Y: rows in 4 groups, each row roughly a mix of its group's directions:
Y (153 x 11):
[-21 31 10 6 9 30 21 6 -12 13 -17]
[-27 5 -1 -2 -9 19 -15 -3 -27 -36 -11]
[35 -12 -4 -6 4 1 -30 10 15 3 -31]
[22 -18 -36 -9 -12 5 31 -11 -12 5 -5]
[-5 -13 24 22 2 19 4 35 14 23 -1]
[35 6 4 10 3 -3 29 -11 26 -24 5]
[27 19 -9 10 -23 -9 25 5 32 -7 7]
[29 -2 3 26 -20 -17 -4 25 24 6 11]
[27 12 37 0 17 3 -20 -11 20 15 2]
[22 16 16 18 3 -43 1 10 4 13 12]
[35 -3 -13 3 -5 6 3 -21 -35 -8 19]
[-3 -33 6 -29 2 6 5 -11 -12 35 -6]
[-21 9 -20 -5 -23 -13 -6 -40 -11 2 15]
[17 -1 9 -19 -21 2 22 -4 -19 -12 -38]
[7 24 11 -30 5 35 -4 -25 -9 0 -5]
[15 1 -23 -24 -30 -8 5 0 11 34 -5]
[-9 -7 -29 -29 -23 -11 24 8 6 -11 -18]
[9 1 -35 13 12 -7 -10 18 -9 -36 11]
[9 -6 -8 -12 -18 -18 -9 39 -20 -24 -9]
[22 9 5 12 0 -4 19 -24 22 -36 -14]
[25 24 -3 34 1 -3 -9 -5 19 -17 -23]
[23 -10 -34 7 12 -25 18 7 25 3 4]
[-3 14 25 5 -24 9 39 -1 -10 21 5]
[13 18 12 -33 -12 -17 -8 -2 13 12 -33]
[5 10 16 -14 2 14 37 14 13 34 1]
[-1 -11 5 -28 10 -9 -30 -10 33 -20 0]
[-18 -18 26 42 12 3 -16 -6 6 -6 -6]
[-20 -21 5 29 0 -17 0 32 1 12 22]
[-15 7 -6 3 10 -6 30 6 23 -41 6]
[18 -17 -31 5 9 -7 -29 -25 -16 4 13]
[9 -15 -25 8 8 -27 -6 1 -27 11 30]
[29 8 19 -18 1 18 -3 -30 -17 23 -7]
[15 -4 -8 -11 -25 -16 21 -6 24 -34 7]
[12 -21 15 14 10 -12 -29 34 2 -8 -19]
[-4 19 23 -12 13 -11 -1 -6 21 -43 -2]
[-12 3 22 23 20 -4 -18 15 6 8 -38]
[-2 -21 26 -7 -19 -10 28 -20 17 -19 13]
[20 21 -4 28 -11 -10 13 18 -33 -1 14]
[-5 10 35 0 36 -11 13 -22 7 -1 -10]
[-1 21 25 -9 9 38 26 10 10 10 -3]
[18 2 20 12 25 0 -27 -14 -8 18 -28]
[-16 -2 47 20 14 13 -6 3 3 0 -17]
[33 3 -17 18 -3 22 7 7 -31 19 2]
[0 11 -18 -15 13 -15 -24 41 9 -13 -8]
[-3 -15 1 7 30 21 -14 -21 0 3 -37]
[2 -24 17 7 -10 -17 -9 -16 10 -40 -16]
[-33 13 -19 13 11 1 32 15 5 -21 0]
[-17 23 -19 -12 7 13 -35 -2 -24 5 17]
[23 23 9 22 -6 -10 11 20 36 2 0]
[15 -2 17 26 18 9 28 -16 -1 20 -25]
[6 -19 33 -6 -12 -7 -12 -4 -11 21 -34]
[13 -25 10 22 -1 -6 26 9 8 20 -31]
[-11 -28 -30 -6 14 -2 -24 -20 -16 19 0]
[32 -22 -14 15 -14 -11 -21 -2 -29 1 8]
[-15 12 -20 -8 -31 -10 15 31 -8 -8 19]
[33 -6 9 16 5 -19 -5 13 26 -30 -1]
[5 -7 0 22 31 -5 16 -7 12 35 -21]
[-11 1 16 5 -7 18 41 22 -25 -7 8]
[-26 41 0 1 -3 7 -13 -19 6 -15 -20]
[0 9 -9 25 4 5 40 6 -6 -34 1]
[-5 -14 8 -5 7 33 -7 -20 -6 30 -28]
[13 -31 -10 -2 -27 -23 -5 -10 -12 26 -16]
[34 -22 -11 -4 27 -16 4 -17 -11 -16 -15]
[20 3 -46 -13 -7 -9 22 -6 9 3 12]
[-3 27 -1 -9 -9 40 30 -3 3 -13 -1]
[-30 0 18 -9 3 7 -18 -10 -5 36 -23]
[6 7 -33 -24 -24 -16 -25 -18 -10 -5 2]
[-12 -20 -47 11 8 14 -4 10 -16 8 -4]
[7 -30 -4 1 -20 27 18 1 4 -34 -2]
[-13 -25 -21 -23 13 9 -10 -10 -37 0 -5]
[1 32 21 5 0 -23 18 25 -5 24 11]
[11 -8 -2 -17 -24 -5 -11 -4 43 4 -23]
[18 -21 -22 8 13 -34 5 16 17 17 7]
[-32 30 24 -12 5 15 13 -20 5 4 12]
[-23 2 -8 3 -11 -10 -6 -32 7 34 24]
[-4 -14 -17 19 -17 -4 39 7 -10 24 13]
[-4 -17 -13 12 33 -26 3 -5 32 -12 -10]
[19 11 -4 -8 52 9 4 14 0 -7 -4]
[-10 -1 12 20 13 25 31 -15 -9 7 -30]
[-13 -1 14 18 -36 -6 2 -31 10 -15 -18]
[-37 11 22 7 -34 -2 -3 4 4 19 0]
[21 1 -15 9 -1 13 -23 -18 24 -19 -30]
[25 -2 17 2 33 -3 -12 12 25 -6 -26]
[6 14 -37 7 -19 3 -6 -10 -21 30 -11]
[-11 -24 -24 5 11 -33 -16 12 -1 18 19]
[-17 -14 -11 -7 -11 -3 -10 9 21 41 -22]
[-23 6 -2 6 -33 5 19 10 -30 20 11]
[2 0 -6 7 -36 18 4 -19 21 19 -27]
[-4 -5 18 6 -5 36 21 -21 -16 13 -25]
[-19 2 39 -16 -13 -21 6 -13 24 5 0]
[-2 -13 -1 -30 14 7 33 12 -6 20 25]
[37 -18 9 -10 18 10 -23 16 2 7 -23]
[13 28 -16 -24 -23 -27 12 -13 -13 -3 -5]
[-11 2 -14 0 6 3 36 7 24 -35 10]
[10 12 10 23 -11 -1 27 5 -24 36 1]
[6 12 10 -7 -19 35 10 -17 18 21 -23]
[-1 -19 -38 0 8 -29 -19 -9 -11 -5 17]
[-27 -6 6 -6 5 -3 -13 34 -9 36 -7]
[-23 -25 -13 -5 -9 37 10 -4 -12 11 -21]
[-22 11 -13 5 -28 -14 -37 -19 4 -12 -1]
[-2 21 -23 -25 11 9 38 -4 7 -5 -17]
[27 8 29 5 -16 -2 30 21 -2 -6 19]
[9 -24 -23 19 -22 8 -25 -4 15 25 -2]
[28 -12 -28 13 -18 0 28 -13 -1 1 -21]
[-2 -17 0 -12 7 14 4 -43 -24 -20 12]
[-32 5 19 1 -3 -12 18 20 -23 0 27]
[-22 -6 3 -6 -23 9 14 23 25 21 -26]
[-10 -6 -24 2 -25 11 6 -34 -24 7 -18]
[-26 -4 -8 -7 -47 -9 12 -11 4 2 -16]
[2 -17 16 1 4 -16 29 25 -18 -4 32]
[-12 30 20 25 13 27 2 7 6 -23 -7]
[6 -28 -2 26 -4 -2 -9 29 22 24 13]
[10 -5 0 6 -12 -28 -5 30 29 -21 -19]
[-21 -8 22 10 13 -14 -23 -17 -7 21 -30]
[-7 -1 -24 0 -15 29 18 -12 -37 -4 -10]
[15 32 -6 -6 5 -8 18 27 20 -2 27]
[-31 0 22 8 -35 1 -3 -28 -3 8 4]
[-14 9 37 13 -26 -13 2 1 29 -2 11]
[-14 21 19 -25 -15 -5 -36 -7 -12 -8 -12]
[10 -23 2 -17 -17 27 -19 -15 -13 31 -5]
[-17 -24 2 1 9 8 -26 0 41 -3 -17]
[-4 -22 -9 1 11 -39 -19 13 23 3 17]
[-15 1 34 11 12 -18 -10 -18 1 22 -28]
[-7 14 26 21 8 19 -5 7 32 -10 -24]
[-5 18 -21 -34 -32 -2 -1 -6 -23 -3 11]
[-18 2 -11 -18 7 -27 -37 12 17 -12 11]
[-9 10 -23 0 -16 0 -12 -39 -11 -30 -2]
[-15 29 29 -30 -19 1 -9 4 8 -12 12]
[32 9 -16 -2 -13 19 -3 -32 -26 -8 -2]
[-28 11 -9 8 -17 -16 20 36 16 -1 -7]
[9 14 12 -1 42 17 5 -26 -3 -22 0]
[6 -16 1 -9 26 -16 -38 -19 13 18 5]
[-13 19 35 -15 -12 -11 20 -1 22 21 7]
[-7 6 -19 25 2 -1 15 34 23 -21 13]
[-14 24 24 9 -12 24 29 21 3 -4 -14]
[9 6 -20 11 -37 -6 0 17 32 5 -16]
[-11 -18 -38 -9 4 -10 -24 -19 -10 21 -7]
[-25 -31 11 -3 23 26 -15 -6 11 10 -12]
[4 -11 13 10 1 -16 -16 23 42 19 2]
[-22 8 2 7 31 2 26 -3 28 -17 -17]
[-19 -5 -3 -2 -18 19 3 12 18 35 -30]
[0 31 0 25 -25 4 6 7 15 32 0]
[-11 23 -3 12 12 -18 17 12 -27 -25 23]
[-22 2 7 -15 -13 0 9 -36 3 -34 -13]
[9 -18 -38 -16 -23 -23 9 -7 -15 -8 7]
[0 -26 -5 21 -13 -25 -11 -27 -10 -13 -24]
[-23 41 -7 -11 -15 19 -4 -1 20 0 16]
[-21 -6 25 15 -12 -8 -15 34 -17 -21 -6]
[10 11 24 -21 3 -17 -23 -5 25 -30 6]
[17 -8 6 -12 28 16 20 -28 -10 -14 23]
[23 0 16 25 27 -8 23 -12 13 13 -20]
[9 21 10 -9 33 1 26 15 26 -11 -10]
[-14 -25 -2 -21 18 -11 1 38 -4 11 -18]
which group is each row in? (one row of each group first):
[7 -4 26 5 11 38 17 -8 -20 -22 7] => R
[15 -17 16 -13 14 -23 21 -12 -32 -8 -17] => B
[-3 -26 2 -18 22 9 28 -23 -15 -11 -20] => J
[-12 -29 12 2 14 -25 -11 -23 24 -12 -18] => X

[28 -5 -11 4 0 -19 1 -9 -18 -32 30] => R
[-32 6 26 -28 -2 0 4 -15 6 -20 20] => J
[3 -4 5 -1 -18 11 18 -45 -2 11 -26] => B
[-21 12 6 -7 -14 -9 35 8 18 -27 18] => X
[-37 -15 5 -38 7 -11 12 -3 1 2 -15] => R
[-4 -14 -3 30 -13 -1 -14 -14 -12 7 -42] => J
[44 -6 -2 -3 -12 -29 -3 -2 1 4 25] => R
[28 23 -5 -17 -6 -4 -10 18 8 -25 29] => X
[6 13 35 0 14 -25 -8 15 32 5 9] => R
[11 27 -15 -11 -19 2 36 -9 22 -9 12] => J
[1 7 42 -5 22 0 8 30 0 -6 -17] => B
[-36 -28 -12 -14 -6 4 24 14 -17 6 -7] => R
[19 -9 28 2 22 -8 -13 22 18 9 -28] => B
[-37 4 -2 -7 -24 4 -28 -4 -20 18 9] => J
